0: [22  3  3  0 52  4 53  0  0  0 32  5 62  8 11  0 44 30 55  5 37  0 41 30]
1: [47 49 53  4  6 55 20 51 62 27  3 67 19 53 61 11  2 65 39 47 56 23  0 64]
2: [ 1  0  0 52  2  0  0 12  0 79 31  0  0  0 13 52 39  3 27 11 11 59 33  0]
3: [13 27 20 52 23 21  0  5 26 43 47  0 31  3 11 26 19  0  0 17  1 62 56  0]
4: [38 33 23  4  6 35 36 36 26  0 14 39 69 49 24  6  5 36 27 37  4  0  2 29]
5: [ 9  4 14 37 52  3  2  0 13 42 53  0  3  0 21 33 68  4  7  2 27 40 64  3]
6: [10  7 11 37 36  0  0  1  0 46 44  0  0  0 19 46 51  1 12  2 39 42 52  6]
7: [ 0  0  0 32 52  0 70  0  1  0  0  0  0  0  0 50  6  0 45  0  0  0  0  0]
8: [ 0  0  0 61 22  0 26  2  0 70  0  0  0  0  0 70 22  0 55  0  0 39  0  0]
9: [22 39 13 53  5 20  5 31 10 53 35  4 35 16 37 18  9 25  5 48  1 63 20  9]
10: [27  8  0  4 14 13 48 25 12  3 15 40 44 25 31  5 32 36 72 21 25  4  0 19]
11: [ 0  0  0 32 50  0 65  0  1  4  0  2  2  0  0 49  3  0 50  0  0  7  0  0]
12: [53 47 57  0 27 49  2 28 23  4 51 25 10 34 31  2 41 32  2 35 29  3 54 31]
13: [ 0  0  0 44 30  0 70  0  0 25  0  0 16  0  0 51  0  0 38  0  0 37  0  0]
14: [ 0  0  0 42 30  0 61  0 12 22  0 17  0  0  0 68 14  0 58  0  6  2  0  0]
15: [43 43 42  0 13 42 20 39 39  0 30 43 59 52 26  0  0 45  0 39  6  1 21 26]
16: [49 52 46  0  0 55 22 60 52 26  7 63 26 60 58  0  0 61 27 56 45 18  0 63]
17: [ 0  0  0 35 44  0 33  0  0 23  0  0  0  0  0 55 52  0 40  0 29  1 24  3]
18: [20  5  3  5 47  4 48  2  0  6 33  5 57  8 13  4 42 28 49  8 36  6 40 28]
19: [38 25 14  3 33 24 29  9  2  0 41  2 70 13  2  3 24 19 25 27  5  0 42 23]
20: [39 40 33  5  3 46 14 58 49 29  5 62 24 61 57  7  2 54 26 45 23 35  0 53]
21: [45 35 25  6 12 33 13 29  0  8 35  3 57 25  1  6  3 21 10 36  1  9 22 29]
22: [49 35 36  0 41 37  0 13  2  0 55  0 28 14  0  0 39  0  0 24  0  0 55  0]
23: [53 42 46  0 40 44  0 22 13  0 47  7 22 27  3  0 45 10  0 31  0  0 49  8]
24: [43 41 38  5 32 42  7 21  7  0 47  6 23 15  0  5 33  3  3 25  0  1 46  7]
25: [33 20  8  6  3 29 25 41 37 29 14 50 28 39 44  2  9 42 39 49 13 15  2 24]
26: [49 49 55  0  0 51  0 46  8 13 27 21 26 40 30  0  0 43  0 48 20 24 20 43]
27: [ 0  0  0 49 16  0 62  0  0 41  0  7  0  0  0 64  0  0 65  0  0 26  0  0]
28: [14  2 12 20 51  2 22  0  1 17 42  0 18  0 22 18 67 14 40  0 31  3 63 24]
29: [ 8  4  4 32 18  5 14 12  5 50 23  8  5  7 22 33 38  8 35 12 26 31 25 12]
30: [ 5  5  6 31 49  5 42  6 12  3  2 10  2 13  4 49 40  5 38  5 28  4 23  5]
31: [ 0  0  0 37 61  0 50  0 48  0 10 34 12 27 18 45 41 18 22  0 35  0 22  0]
32: [ 0  0  0 52 34  0 68  0  0 25  0  0  0  0  0 50  0  0 42  0  0 33  0  0]
33: [ 0  0  0 39 47  0 58  0  0 14  0  0  0  3  0 60 14  0 48  0  7  4  0  0]
34: [41 41 31  5  9 42 11 30  8  4 37  7 61 36  6  1  4 28  0 40  8  6 24 27]
35: [54 62 66  0  0 56 28 67 64 12  7 77 18 83 60  0  6 73 26 60 82 11 17 75]
36: [28 45 36 46 10 41  0 29 63 36 64 32 46 28 50  0  0 33  0 49  0 60 28 10]
37: [45 53 40  0  0 50 20 59 64 18  0 70 36 49 55  0  0 65 34 55 45 18  0 51]
38: [47 49 41  0  0 51 21 68 61 14  8 60 38 73 44  5  0 63 23 53 31 19  0 66]
39: [ 0  0  0 50 48  0 64  0 11 14  0 10  0  1  0 67  0  0 56  0  0 17  0  0]
40: [27  9 12  2 38 24 45  7 54  0 44 49 56 17 48  0 45 38 54  7 27  0 44 13]
41: [51 53 48  0  0 58 30 62 54 19  1 60 27 64 62  5  0 64 45 47 55 19  0 75]
42: [44 19 13  3 34 16 28  5  6  2 42  3 74  7  4  2 38  8 41 18  2  2 44 24]
43: [47 37  0  0  0 38 27 42 19  0  8 48 74 77 27  0  0 41 17 51 15  0  0 46]
44: [ 6  6  8 34 44  6 66  7  8  7  1 10  2  8  8 50  5  9 30  4 13  9  4 11]
45: [39 19  6  0 29 16 43  2  0  0 27  9 75 19  1  0 17 29 46 21 13  0 25 31]
46: [52 48 37  0  0 51 28 55 53  8  0 65 30 58 55  0  0 65 29 55 46  5  0 54]
47: [12 24 17 61 24 16  0  5 40 56 56  0 22 12 34 37 44 19  0 13 21 62 59  0]
48: [48 48 39  0 22 40  0 25  4  1 43  3 39 17  3  0 23  9  0 28  5  2 39 13]
49: [ 0  0  0 51 21  0 13 11  5 57 13  3  0  2  1 50 44  1 33  1 16 44 13  0]
50: [ 0  0  0 61 42  0  6  0  0 58 41  0  0  0  8 50 62  0 23  0 14 39 49  0]
51: [ 6  5  0 52  7  0  0 16  0 64 31  0 18  3 23 40 47  5 20 20 23 60 37  6]
52: [29  3  0  0 57  2 46  0  0  0 41  0 67  1  0  0 53 23 59  4 24  0 60 27]
53: [24 13 22 20 32 13  1  5  4 27 46  0 31  0 10  5 48  0 26 10  6 33 49 16]
54: [57 53 65  5  0 61 22 65 61 18  6 74 16 57 71  1  8 71 23 51 75 14  8 81]
55: [24 12 10 14  9 12 17 30 15 48 42 39 19 18 42 12 36 38 51 32 33 45 16 27]
56: [ 4  5  5 38 45  5 46  4 18  7  4 14  2  4  6 47  6  3 30  5  9  5  2  5]
57: [ 0  0  0 40 40  0 48  0  0 44  0  0  0  0  0 62 19  0 49  0  0 24  0  0]
58: [ 1  0  1 28 56  4 30  0 41  0 39 35 33 11 37 27 57 39 29  0 47  0 61  5]
59: [28 49 36 47  4 42  7 40 30 38 30 11 18 22 21 12  0 13  4 43  0 52 13 21]
60: [43 50 39  7  0 52  5 60 61 36 14 71 23 61 61  2  0 60 25 58 33 32  1 45]
61: [30  9  0  0 12 14 46 28 13  0 17 45 48 28 34  0 35 40 74 23 28  0  0 21]
62: [43 41 38  5 33 42  1 21  5  6 52  4 23 15  2  4 39  4  1 25  2  4 52  7]
63: [ 55  61  81   5   3  54   1  70  62  44  26  65   2  51  82  21  46  68   0  43 110  22  39  78]
64: [ 0  0  0 51 49  0 65  0 11 15  0 10  0  0  0 68  0  0 57  0  0 18  0  0]
65: [ 5  4  2 25 63  4 37  6 37  0 32 25 27 10 26 26 55 26 33  6 37  0 45  9]
66: [ 0  0  0 45 57  0 38  0 19 11 24  5  9  0  6 41 54  7 30  0 25  0 43  0]
67: [ 0  0  0 48 38  0 65  0  0 13  0  3  9  0  0 60  0  0 52  0  0 29  0  0]
68: [ 5  0  0 41 19  0  6 13  0 57 28  0  6  0 24 38 44 10 35 15 25 54 33  7]
69: [43 55 63 22  0 53  0 52 48 46 39 37 16 38 52  5  8 45  0 55 30 45 22 50]
70: [ 59  64  76   0   0  68  21  72  71  50  13  85   0  71  92  34  38  97  30  44 125  32  31  91]
71: [22 38 29 50  4 28  3 26 10 49 43  0 44 12  3 12  4  1  4 40  0 70 24  8]
72: [40 33 28  0 14 38 27 33 48  0 32 45 70 53 34  0  0 50 15 39  0  6  6 24]
73: [30  3  4  0 43  4 45  2  1  0 42  2 62  1  2  0 57 21 55  9 29  0 54 28]
74: [31 41 43 37  2 44  2 31 37 38 48 15 39 22 25  5  4 16  5 52  0 54 22 28]
75: [28  5  0  0 49  3 53  0  0  0 25 11 52 11  0  0 38 29 54  6 27  0 38 29]
76: [ 5  3  2 50  2  3  0 15  4 77 31  4  4  4 18 47 35  7 24 15 10 60 30  2]
77: [ 0  2  0 46 49  0 14  0 15 36 46  0 24  0 26 41 48 13  9  0 27 32 48  0]
78: [ 0  0  0 42 37  0 71  0  0 24  0  0  0  0  0 58  0  0 50  0  0 28  0  0]
79: [45 35  3  0  0 38 21 36 32  0  9 49 68 63 31  0  0 50 18 46  4  0  0 36]
80: [ 0  0  0 62 11  0  0 15  0 79 21  0  0  0  0 56 50  0 33 12  4 55 33  0]
81: [ 0  4  6 70 45  1  0  0 12 59 51  0  5  0 21 45 66  2  0  2 24 58 64  0]
82: [53 58 53  0  0 60 27 75 60  0  0 74 32 82 45  0  5 68 21 56 68  1  9 71]
83: [20 11  2 30 11  5  0 20  2 59 42 10 24 12 47 22 36 36 24 32 42 62 31 27]
84: [ 0  0  0 45 53  0 44  0  0 36  0  0  0  0  0 63 33  0 46  0 14 15  1  0]
85: [ 0  0  0 42 48  0 55  0 13 28  0  7  0  4  0 68 25  0 52  0  0  6  0  0]
86: [47 41 30  0  0 48 25 56 40 12  2 55 30 63 45  0  0 53 42 58 21 11  0 47]
87: [ 0  0  0 44 50  0 19  0  0 25 31  0  4  0  9 45 58  0 21  0 19 13 47  0]
88: [27 29 12 39  0 20  0 32 15 65 42 20 30 25 54 16 12 38  0 42 17 66 23 15]
89: [31 54 39 52  0 50  0 36 51 48 46 27 48 24 39  5  0 19  0 50  0 67 23 16]
90: [47 44 39  0  0 48  3 48  0 15 23 15 46 29 18  0  0 28  0 47  9 28 11 38]
91: [45 39 33  0 14 42  5 27  0  0 36  0 44 32  2  0  0 16  0 40  0  6 29 20]
92: [41 45 51  9  8 46  0 34 18 25 40 11 50 40 28  0  0 29  0 52  2 44 25 34]
93: [ 0  0  0 42 52  0 62  0  0 13  0  0  0  0  0 53 12  0 49  0  0  9  0  0]
94: [22  7 12  0 46 10 54  6  5  2 29 13 53 10 13  2 56 40 66  6 41  2 50 33]
95: [40 41 11  0  0 43 23 52 33  0  2 53 57 70 28  0  0 55 16 50 11  0  0 55]
96: [27 16 24 18 29 17  1  9  4 25 44  2 31  4 11  5 43  4 23 13  7 32 46 19]
97: [57 55 58  0  0 46  0 54 13 20 36 32 13 49 51  0 26 37  0 51 57 11 36 56]
98: [ 0  0  0 38 29  0 58  0  0 28  0  0  0  0  0 61  0  0 50  0  0 22  0  0]
99: [26 36 12 52  0 23  3 36 11 68 36 16 31 19 33 17  0 24  2 55  2 64 22 10]
100: [ 9  0  0  5 50  0 48  1 10  3 30 18 33  8 19  9 66 32 49  5 50  0 50 17]
101: [ 0  3  0 48 50  0  9  0 17 37 51  0 26  0 29 39 50 15  4  0 29 36 53  0]
102: [21  7 12  3 44  7 51  0  0  2 29 11 53  9  2  6 47 24 78  4 34  0 47 31]
103: [ 0  0  0 37 60  0 54  0 53  0 12 39  3 28 14 52 39 17 19  0 40  0 23  2]
104: [36 10  3  1 53  5 32  0  2  1 45  0 55  0  0  0 49  1 31  8  0  1 52 12]
105: [29 34 38 32 25 40  0 12 44 33 56  0 40  2 11  0  4  0  0 29  0 56 46  2]
106: [ 5  3  3 31 50  4 43  3 12  0  4  9  6 11  0 49 40  4 39  4 25  0 24  3]
107: [31 13  4  3 11 17 42 28 15  2 20 41 49 28 33  0 32 38 67 25 25  5  3 21]
108: [49 47 37  5  0 49 26 52 49 12  4 58 31 53 50  1  0 59 27 54 41 12  2 50]
109: [41 54 68 26  0 53  0 45 66 47 33 56 22 43 64  5  0 53  0 58 56 42 15 55]
110: [ 0  0  0 41 19  0 57  0 11 32  0 20  0  0  0 54  0  0 56  0  0 30  0  2]
111: [43 42 33  0  4 46 14 58 49 25  9 62 30 61 57  0  4 55 26 46 23 33  5 55]
112: [55 48 41  0  0 56 25 68 50  0  0 63 37 83 59  0  0 62 18 54 52  4  0 62]
113: [ 0  0  0 34 54  0 46  0 13  0  0  9  0 10  0 54 44  2 43  0 27  0 24  0]
114: [ 0  0  0 45 56  0 28  0 30  9 18 11 18  4 17 40 57 12 15  0 30  5 54  0]
115: [52 55 55  0  0 51 21 68 40 13  0 51 21 73 45  2  0 57 22 50 49 22  0 65]
116: [45 39 32  0 27 36  6 18  0  0 42  0 55 14  1  0 16  0  0 27  0  0 47 13]
117: [52 51 62  0  0 58 19 64 43 21  5 63 18 62 61  6  5 67 18 57 53 21  2 64]
118: [ 0  9  8 64 34  0  0  0  1 62 45  0  0  0 17 51 50  0  0  0 13 56 55  0]
119: [34 48 44 49  0 45  0 33 40 41 47 12 31 24 25  0  0 13  0 47  0 56 18 22]
120: [40 64 59 47  0 57  1 49 55 60 42 39  7 30 57 13 17 34  2 45 31 49 25 39]
121: [41 47 61 25  0 52  0 38 73 34 48 56 48 47 61  0  4 51  0 47 24 51 25 40]
122: [27 29 12 35  0 22  3 33 17 59 38 24 31 28 53 15 11 39  4 44 17 60 21 17]
123: [ 1  0  3 21 65  0 42  0 56  0 44 43 31 19 29 19 68 40 36  0 52  0 48 10]
124: [ 0  0  0 51 16  0  9 12  0 63 14  0  0  0  0 50 46  0 34  1 14 49 14  0]
125: [ 3  0  1 32 59  0 37  0  3 12 29  0 10  0  2 44 59  2 34  1 31  0 48  7]
126: [53 55 63  0  0 49  0 70  9 47 19 31  0 50 54  4 14 51  0 52 52 38 20 67]
127: [ 0  0  0 39 45  0 65  0  2  9  0  0  0  0  0 51  0  0 49  0  0  6  0  0]
128: [ 0  0  0 37 35  0 46  0 20 20  0 23  0 13  6 60 29  0 48  0 23  0  2  0]
129: [28 43 44 53  4 46  0 27 57 44 56 25 42 31 39  3  0 18  0 44  0 71 25 13]
130: [47 49 43  0  0 48  1 42  5  2 27 19 48 43 20  0  0 26  0 45  6 23 12 33]
131: [ 6  6  7 45 21  5  9 12  6 64 10  7  0  6  8 41 35  8 32  5 23 39 20  9]
132: [ 0  0  0 54 46  0 72  0 27 10  0 19  0  0  0 45  0  0 40  0  0  6  0  0]
133: [30 43 47 42  9 50  2 36 66 46 58 38 43 38 45  5  9 35  1 46 16 57 33 28]
134: [34 43 48 24  4 52  0 45 63 30 45 58 47 46 58  0  0 49  0 53 13 46 10 30]
135: [ 4  5  6 41 44  5 50  3 16 28  5  8  5  7  3 61 23  3 47  5  0  9  3  3]
136: [59 52 66  0  0 62 24 67 62 14  1 78 17 60 73  0  7 75 25 52 81 10  6 86]
137: [60 49 45  0  0 44  3 45  0  0 35  1 39 22 12  0  0 25  0 51  0 22 25 34]
138: [ 9  0  0 23 32  0 30 11  4 39 26 18  2  0 29 27 63 21 55  3 42 10 31 18]
139: [42 40 30  0 10 41 12 28  6  0 38  6 65 37  5  0  5 30  0 40  9  1 25 28]

[ 0  0  0 58 23  0 25  4  0 61  0  0  0  0  0 57 36  0 48  0  3 37  0  0] : 8 49 124
[ 0  0  0 61 41  0 12  0  0 59 27  0  0  0  0 54 62  0 31  0  9 43 43  0] : 50 49 124
[33 48 52 41  5 56  0 40 71 49 61 40 44 41 47  2  4 37  0 51 14 62 30 31] : 133 36 121
[60 56 74  0  0 54  0 63 49 25 28 64  0 60 74  1 32 69  0 46 95 18 34 70] : 63 54 136
[51 47 63  0  0 52  0 47  0 22 25 19 16 40 27  0  9 38  3 53 30 28 20 51] : 26 90 97
[ 6  5  6 30 62  5 37  4 29  1 30 21 21 16 16 31 50 16 30  5 38  1 44  5] : 65 114 66
[25  7 10  0 49 27 41  7 51  0 44 54 64 16 44  0 65 43 62  6 32  0 55 14] : 40 123 58
[32 40 37 42 12 47  0 32 74 37 61 40 54 31 47  1  0 26  0 51  0 62 29 14] : 36 133 129
[22  6  9  2 48 24 41  8 49  1 40 53 58 17 43  4 64 42 60  5 34  0 51 14] : 40 123 58
[43 18  8  0 43  9 35  0  0  0 44  0 63  9  0  0 38  6 50 18  0  0 45 22] : 42 104 19
[ 0  0  0 47 35  0 60  0 26  3  0 18  0  0  0 49  0  0 41  0  0 11  0  0] : 132 56 39
[24 44 30 46  3 38  3 19 25 32 51  0 48 18  8  8  2  0  4 37  0 57 29  7] : 71 105 74
[19 35 30 47  4 27  0 26  8 48 38  0 24 11  0 14  0  0  0 35  0 59 26  4] : 71 59 9
[17 32 27 45  9 25  4 23 13 44 38  5 24 12  4 15  6  4  3 32  5 53 29  4] : 71 3 9
[42 51 48 21  5 54  4 42 37 32 36 30 24 41 41  6  3 39  5 51 25 36 24 43] : 69 26 92
[29 10  3  0 44  8 49  6  6  3 23 17 50 16  6  0 34 32 52 11 27  3 35 31] : 75 18 0
[42 55 68 23  0 54  2 47 65 47 29 58 19 44 64  5  0 56  3 59 60 40 13 58] : 109 69 60
[52 53 67  0  2 59  0 41 30  0 37 40 19 46 49  0 13 58  0 42 51 12 27 59] : 97 26 117
[59 52 64  0  8 49  2 48 21  8 45 36 11 38 48  0 32 59  2 48 52  9 35 56] : 97 12 26
[ 9  0  0 23 29  0 31 12  3 41 24 19  0  0 31 28 63 22 58  3 41 11 28 19] : 138 29 28
[55 47 65  0  0 47  0 57  2 45 21 27  0 41 33  3 15 44  5 54 41 40 15 57] : 126 26 97
[ 5  0  0 40 17  0  0 14  0 61 31  0  7  0 27 35 49 11 35 17 28 57 37  7] : 68 51 76
[ 0  0  0 27 52  0 40  0  0 21  0  0  0  0  0 50 52  0 33  0 22  3 12  0] : 17 113 106
[23 46 31 51  0 39  0 20 26 35 53  0 45 19  9  8  0  0  0 39  0 63 28  5] : 71 119 74
[52 55 52  0  0 58 27 63 55 21  3 61 25 63 64  7  4 65 41 47 61 19  3 76] : 41 1 16
[31 54 39 52  0 50  0 36 51 48 46 28 49 24 40  5  0 19  0 51  0 67 23 16] : 89 129 119
[ 0  2  6 38 39  0  0  4  0 53 36  0  0  0  9 44 58  0  8  1 32 39 63  1] : 6 5 50
[23  8 13  0 44  8 50  0  0  0 32 12 59  9  2  0 48 26 83  5 36  0 52 34] : 102 94 0
[59 51 63  0  8 47  0 46 16  8 49 30 11 33 46  0 33 57  0 47 46  9 38 52] : 97 12 26
[26 10 11 14 13 11 13 28 13 49 37 32 17 16 46 12 46 35 66 36 44 40 19 27] : 55 83 138
[24 31 33 51 32 40  0  6 43 31 63  0 52 10 16  7 11  0  0 26  0 53 52  0] : 105 3 71
[ 0  0  0 51 43  0 10  0  5 50 21  3  3  1  4 54 61  4 14  0  5 33 37  1] : 50 87 49
[15 29 21 50 22 24  0  6 29 41 48  0 34  4 12 22 14  0  0 18  0 61 57  0] : 3 105 47
[46 56 53 18  0 60  0 46 41 31 40 34 26 45 45  0  0 43  0 56 27 39 26 48] : 69 26 134
[57 55 59  0  0 47  2 56 17 20 33 36 14 51 52  1 23 39  4 52 58 12 33 58] : 97 126 26
[ 4  4  4 31 34  4 48  5 31  9  6 30  3 18  7 52 26  6 43  3 27  0  5  7] : 128 30 56
[51 48 58  1  0 53  0 51  4 25 29 24 15 36 37  0  7 35  2 41 30 25 19 52] : 26 97 90
[37 10  0  0 55  3 34  0  0  0 43  0 56  0  0  0 49  1 28  8  0  0 51 12] : 104 42 73
[49 58 59  0  0 52  0 69  9 41 12 34  2 44 52  8  6 45  0 50 54 36 16 72] : 126 97 69
[29 45 35 46  0 40  0 32 16 36 37  0 45 20  3  3  0  3  0 43  0 59 28 12] : 71 119 74
[ 0  0  1 34 36  0 50  3 35 10  4 32  2 17 10 55 30  7 45  0 31  0  6  6] : 128 30 106
[54 44 41  5  2 39  8 41  0  5 31  1 36 20 11  5  1 22  6 46  0 22 22 31] : 137 90 91
[47 20 11  0 31 15 31  5  0  0 40  0 79  8  0  0 35  7 45 20  0  0 42 26] : 42 19 45
[ 8  4  4 32 21  4 12  9  0 49 28  0  3  2 17 33 41  4 32  9 24 30 30  7] : 29 68 131
[ 9  6 10 39 34  0  0  2  0 49 41  0  0  0 17 47 50  1 16  2 35 44 48  5] : 6 50 5
[29 31 35 17 16 50 10 40 76  9 46 62 61 48 45  0  6 46  5 43  4 33  6 19] : 134 72 121
[24 15 25 17 39 33 20 13 66  1 43 51 51 29 48  4 37 38 29 15 21  3 51  8] : 40 58 123
[ 0  0  0 41 22  0 54  0 10 31  2 19  0  0  0 53  6  0 54  0  3 27  4  2] : 110 98 27
[23  9 10 18 16 10 14 25 12 50 34 29 15 14 42 16 46 31 63 33 40 40 19 25] : 55 83 29
[43 26 18  0 27 26 32 14  0  0 39  3 74 15  2  0  9 16 39 29  0  0 36 30] : 19 45 42
[34 18  8  0  3 29 27 42 39 24 12 54 28 42 45  0 10 44 43 48 14  9  0 26] : 25 86 4
[ 9  5  7 22 55  6 23  7 12 20 42  6 19  6 21 23 65 18 32  5 46  4 57 13] : 28 65 125
[34 22 12  2  3 31 25 41 39 24 15 51 29 41 45  0  9 43 39 48 14 12  2 27] : 25 86 111
[12  2 11 21 52  2 23  0  2 17 41  0 16  0 20 21 66 12 39  0 31  2 61 22] : 28 125 100
[ 0  0  1 28 70  0 38  0 38  0 36 22 25  5 25 29 61 24 35  0 39  0 50  6] : 65 58 123
[16  0  1  6 53  3 53  0  9  0 33 12 38  3 20  4 60 33 48  1 47  0 58 26] : 100 94 18
[47 56 54 17  0 59  1 48 41 30 38 35 24 46 47  1  1 45  0 56 30 37 25 50] : 69 26 109
[40 38 31  0  3 52 27 51 53  0 31 52 62 63 43  0  0 39 36 45  2 11  0 27] : 72 4 79
[ 0  0  0 34 34  0 53  3 34 10  0 33  0 19  8 58 26  5 48  0 30  0  0  7] : 128 14 56
[15  4 11 38 45  4  1  0 10 37 60  0 14  0 27 26 64  7  2  5 28 35 58  3] : 5 101 77
[43 52 57 33  0 52  0 45 48 40 44 32 36 36 44  0  0 40  0 54 24 47 24 48] : 69 133 121
[ 2  0  2 30 54  3 27  0 37  5 41 32 31 10 35 28 58 35 26  0 45  4 61  4] : 58 65 123
